In the rows, 128 means zero.
Rotation paths and how fast each direction turns (degrees a step)
Each turn is a multiple of 5 degrees from 10 to 175, or 0.
Each row of a path follows its step; steps can be skipped.
Path 1:
step 1: 154 147  89 113 105 145 120 126 115 109 132 157  75  93 115 136 154 127 116 128 124 146 127 136 128 157 126 152 115  80 150 175 119 162 123 153
step 2: 132 130 174 127 151 124 122  98  96 125 109 169 120 172 168 157 130 146 155 114 123 172 113 166 139 158 129 104 139 149 128 126 123 160 135 152
step 3: 137 152  86 117 170 135 115 165 108 152 129 128 129 138 126 117 144 114 150  79  92 154 144 161 103 133 125 146 116 163 115 115 136 107 109  81
step 4: 142 140  71 121 129 125  96 145 123 137 100 109 133 132 115 105 107 150 131 138 150 124 107 143 118 115 109 113  86 124 112 198 122 159 119 162
step 6: 143 120  94 180 131 163 141 132  85 154 117 129  97 109 132 114 151 130 118 121 108 137 135 155 101 118 118 147 126  88 172 100 144 137 123  95
step 9: 158 127 131 165 144 181 108 151 122 121 109 106 137 128  91 158 126 122 121 132 146 137 117 116 115 102  77 169 119 127 151 154 155 160 126 127
step 10: 107 114 166 130  79 169  87 127 142 124 140 121 123 194 141 126 161 138 158 116 108  90 110 138 128 121 126 103 132 118 115 141 133 150 105 123
step 12: 144 128  97 157  95 153 131 118  89 121 114 120 126 128 108 122  77 145 158 133 140 146  86  88 146 139  95 151 151 160 127 129 146 105 107 151
step 13: 120 101 138 100 126 139 110 130 126  95 126 108 139 140 171 100 181 115 144 142 147 111 122 140 145 149 145 148 182 132 132 168 159  98 100 123
Speeds:
117 133 138 122 121 114 123 133 128 129 126 125 146 122 140 135 133 132 134 131 131 134 138 136 124 139 116 116 134 122 133 124 130 130 134 132 : 125
133 139 135 130 129 130 134 126 126 128 111 124 128 139 123 133 110 146 121 131 123 128 133 126 141 124 128 122 138 131 125 130 138 136 132 132 : 145
130 126 146 127 133 125 133 131 128 132 124 127 132 135 125 126 123 129 135 126 127 142 134 131 118 121 150 134 130 119 133 134 122 111 132 121 : 130
122 132 126 130 133 130 127 134 132 123 131 127 136 139 121 126 117 142 134 114 141 118 120 128 114 133 126 118 115 124 125 127 126 129 120 116 : 55
122 128 126 135 128 112 111 135 125 131 118 130 131 141 126 132 129 114 116 129 124 129 129 112 126 126 130 125 131 133 134 135 120 136 123 117 : 65
Path 2:
step 2: 128 137 116  99 123  90 184 124  93  92 125 133 134 116 118 131 105 162 107 119 146 166 153 144 130 141 131 101 130 164 109 153 131  98 135 134
step 4: 134 134 143 134 130 130 131 135 128  88 175 156 146  55 135 120  98 125 139  90 111 132 102 125 128 143 121 131 124 133 148 167 153 123 152 105
step 5: 136 152 140 184 167  75 140 145 124 156 125 118 125 122 129 120 121 130 131 157 170 103 131 146 105 141 132 157 155 133 120  95 107 127 146 136
step 7: 141 107 151 137 126 141 134 135 121 161 152 112  79 131 145 111 132 118 158 161  99 133  74 100 124 155 150 139 165 144 112  99 126 123 147 132
step 8: 107 116 124 113 100  91 145 100 129 116 139 134 142 168 114 138 125 130 151  83 157 157 141 165 101 128 123 116 150 147 121 109 180 133 135 130
step 9: 145 131  69 127 128 127 125 134 166 174  87 149 130 129 125 100 145 147 103 148 118 145  93 108 159 133 138 120 149 122 116 117 146  99 121 134
step 11: 119 155 128 144 149  93 135 147 128 174 117 114 149 114 100 118 141 133 139 119 142 116 146 149 176 159 181 109 122 135 124 133 114 117 167 143
step 12: 132 117 122 143 156 136 109 131 140 127 128 151 152 118 164 117  89 140 100 103 118 142 176 100 101 142  87 138 126 169 132 165 139 108 139 117
step 13: 139 160 139 144 131  96 167 128  97 154 132 103  93  82 149 117 115 112 143 160 105 152  97 140 124 109 146 144  95 133 126 122 111 112 154 119
Speeds:
142 135 117 139 137 130 132 125 128 128 122 125 129 138 121 120 126 130 113 124 125 126 132 122 122 122 121 126 120 139 129 126 135 124 114 145 : 115
134 126 132 133 131 141 120 124 122 138 121 131 134 136 127 121 124 142 127 142 125 119 131 133 124 143 127 135 125 124 127 109 128 129 131 117 : 170
122 134 131 131 129 118 143 112 133 139 129 118 143 134 120 132 135 133 135 133 127 130 144 134 132 120 130 133 131 120 132 129 130 137 127 131 : 130
127 137 131 115 135 121 112 130 132 130 120 123 140 141 136 126 122 132 138 122 134 127 114 132 134 122 127 123 116 126 140 125 129 128 133 137 : 135
119 129 126 136 111 135 129 126 116 119 125 130 133 125 132 126 117 136 128 126 133 139 129 133 130 133 126 125 118 133 135 136 143 147 123 126 : 170
Path 3:
step 0: 122 170 174 108 140 136 171 139 129 132 113  96 164 124 168 119 158 103 112 117 187 133 132 143 167 133 116 139 155 137 135 131 103 115 142 126
step 1: 115  94 152 132 105 128 123 106 118 157 129 126 109 104 155 131 130 135 103 136 150 108 105 174 134 124 117 108 173 144 141  88 128 140 104  53
step 3: 146 121 140 105 156 153 130 170 122 132 131 161 155  79 171 106 154 116 126 100 156 169 135 174 124  96 125 108 157 149 133 120 139 136 130 127
step 4: 119 148 164 109 137 134 108 146 117 126 155 107  98  91 117 133 122 129  80 101 100 104 101 135 134 107 119 120 158 121 112 122 149 165  68 109
step 6: 149 129 106 129 136 123  98 146 129 144 111 156 168 116 155 144 142 113 133  79 119 117  81 145 120  90  77 129 121 165 135 118 166 120  84 128
step 7:  86 139 105 116 156 130  92 121 157 115 138 120 126 167 103  83 155 106  90  90 122 136 100 137 115 129 127 131 135  89 100 118 136 152  87 128
step 8: 100 144 109 120 167  88 112 151 130 127 142 191 153 112  99 133 145 115 142 129 111 106  97 132  74 130 143 139 155 141 154 104 111 122 147 142
step 10: 103 125 102 141 138 123 110 108 142 163 147 130 135 167 109 147 151  74 112  98 139 128 111 159 132 136 169 159 135 109 137 106  94 129 140  75
step 13: 104 164 145 119 138 101 160 124  83 192 119 119 132 123 127 130 113  83 118 110 109 118 126 131 148  89 167 122 162 116 128 120 105 138 145  94
Speeds:
125 122 127 137 133 121 112 122 125 121 137 123 127 128 132 132 112 138 121 135 130 137 125 121 129 129 114 132 136 134 119 139 134 129 117 120 : 140
122 123 139 139 129 129 133 122 120 127 132 131 129 139 124 121 118 113 131 133 128 119 122 129 132 123 134 122 120 132 125 144 134 121 145 124 : 20
131 136 137 129 139 123 126 140 125 137 124 138 125 142 127 136 128 143 124 134 134 128 129 131 125 128 127 138 122 135 113 121 130 136 143 134 : 125
116 117 129 116 120 122 139 129 131 137 125 126 111 139 116 136 125 122 119 117 126 140 129 137 128 127 126 123 133 132 124 130 133 131 124 123 : 120
121 117 122 124 121 138 122 131 124 115 133 136 127 136 126 117 133 134 130 130 144 140 129 121 134 122 135 133 130 127 139 117 137 132 137 120 : 160
Path 4:
step 0: 164 148 127 123 141 127 116 106 131 152 104 104 138  82 129 125 129 110 127 115  83 145 128 145 116 103 133 102 121 109 144 104 129 102 180 103
step 1: 126 125 108 123 123 159 128 178 145  82 121 115 130 121 124 134 156 116 158 165 111 113 108 144 140 175 137  91 135 126 105 126 109 141 137 133
step 2: 126 108 111 132 126 111  96 137 160 124 143 145 147 153 122 111 174 119 153 122 139 128 170 130 169  95 128 150 115  94 142 120 136 135  93 130
step 3:  97 133 155 134 169 121 163 121 156 132 144 144 133 114 128 130 106 158 129 140 150 102 121 135 138 101 170 143 121 157 130  85 131 112 156 146
step 4: 122 122 124 127  98 152 148 116 117 108 155 103 119 117 149 165 129 143  95 123 137 126 140 110  85 128 127 116 104 115 102 149 146 114  91 184
step 7: 154 130 118 115 139 126 117  79  87 108 108 126 129 124 108 131 162 139 136  95 154 143 141 152 118 127  99  88 148 159 137 150 106 120 144 134
step 9: 144 120 141 120 124 123 124 158 143 124 132 142 141 148 123 106 140 155 134 153 102 125 120 201 144 161 131 153 127 138 106 133 163 169 106 134
step 10: 107 112 144 114 138 106 101  93 143 126 122 136 120 143 121 163 117 118 131 122 131 145 123 129 184  69 132 128  79 134 113 132 122 144 126 131
step 13: 131 102 107 163 135 118 175 128 132 126 143 150 108 152 103 124 134 117 159  93 139 129 139  88 146 129 150 128 143  97 148 128 102 148 132  93
Speeds:
111 115 128 131 126 121 117 125 128 122 120 142 132 144 121 130 130 127 133 126 123 120 118 133 124 115 133 139 139 127 132 132 124 128 127 124 : 95
131 123 123 133 123 139 127 124 131 123 123 123 121 139 141 132 132 133 137 128 138 121 133 144 124 131 112 132 117 130 118 139 120 124 125 131 : 135
129 130 126 126 119 129 120 133 135 128 141 124 143 126 134 134 131 117 139 122 139 143 128 118 125 124 129 137 138 142 119 135 128 128 128 122 : 120
139 116 112 124 138 127 132 130 134 133 123 124 138 125 120 114 144 123 130 143 140 129 122 134 127 125 131 122 133 126 132 131 121 131 130 131 : 55
135 133 114 133 136 119 130 108 135 123 129 138 138 127 118 136 115 129 125 121 133 130 124 132 125 126 124 125 124 133 117 118 127 116 131 131 : 100
122 121 131 133 132 146 136 130 130 138 113 137 130 124 122 139 120 123 136 133 136 129 129 120 134 135 137 134 118 129 129 131 128 126 145 121 : 145
129 131 125 132 136 114 125 126 123 145 140 132 123 126 127 144 129 126 134 133 136 118 134 136 136 135 126 135 135 120 124 125 127 144 125 122 : 100
Path 5:
step 0: 157 151 173 111 144 122 121 138 141 109 116 129 160 162 167 156 159 169 137 133 158 128 125  93 111 109 133 127 143 141 129 120 128 133 132 101
step 1: 158  99 121 150 102 132 134 134 108 123 154 144 120  86  99  98 123 133 101 143 131 122 163 123 139 126  95 100 153 130 106 136 157 140 166 148
step 2: 129 162 111 126 110 113 116 121 170 134  95 104  96 125  94 105 124 113 149 130 125 106  99 157 107 147 165 144 138 155 125 109 113 117 134  94
step 3: 152 132 142 124 126 141 121 136 118 154 125 128 134 147 159 109  88 137 135 149 130 149 125 106 126  86 102 128  84  71 149 116 110  99 109 143
step 4: 108 135 121 122 145 159 155 118 126 121 137 166 163 119  82 135 138 114 111 104 102 147 126 142 148 140 138 123 164 126 187 132 160 139 128 128
step 5: 126 114 136 159 160 112 114 135 129 120 149 137  80 159 128 158 165 156 116 142 119 116 128 165 100 156 129 147  99 136  99 119 109 116 103 136
step 7: 106 148 124 142 116 132 183 145 159 105 155  90 130 126 158 114 135 121 157 101 119 141 128 110 141 132 102 158 120 171 138 143 147 143 111 109
step 8: 163 111 148 103 170  90 127 101 112 140 115 131 146 119 150 127 137 109  97 128 114 115 146 124 148 134 142 125  96 139 103  93 127 102 166 152
step 13: 106 123 119 112 110 124 118 117 124 132 164 147 136 138 102 131 145 130  99 100 129 110 133 156  96 119 153 159 163 127 128  98 182 118 156 154
Speeds:
119 139 129 123 131 142 123 133 142 136 125 125 130 130 131 122 134 114 134 128 125 116 131 113 129 131 123 118 120 130 128 132 133 115 120 137 : 90
128 125 121 125 118 129 143 127 138 121 128 123 134 118 114 129 120 135 123 130 124 125 135 125 121 141 125 136 128 133 137 144 127 133 124 142 : 130
130 121 133 135 121 131 136 133 132 138 122 121 121 124 123 133 142 128 135 118 116 128 136 139 135 130 143 138 129 134 122 116 125 118 129 136 : 125
136 127 128 142 122 128 135 139 142 120 132 137 120 128 138 134 133 126 126 138 125 131 113 128 131 119 114 133 120 128 122 129 119 131 125 138 : 160
142 136 129 134 134 123 128 137 138 126 134 125 127 140 117 139 127 114 140 119 130 129 136 128 121 122 136 126 126 130 132 139 127 138 126 117 : 155
130 114 116 130 122 129 122 137 129 130 125 132 134 133 130 124 125 123 121 126 126 139 125 133 136 124 137 118 127 125 127 148 136 117 144 133 : 145
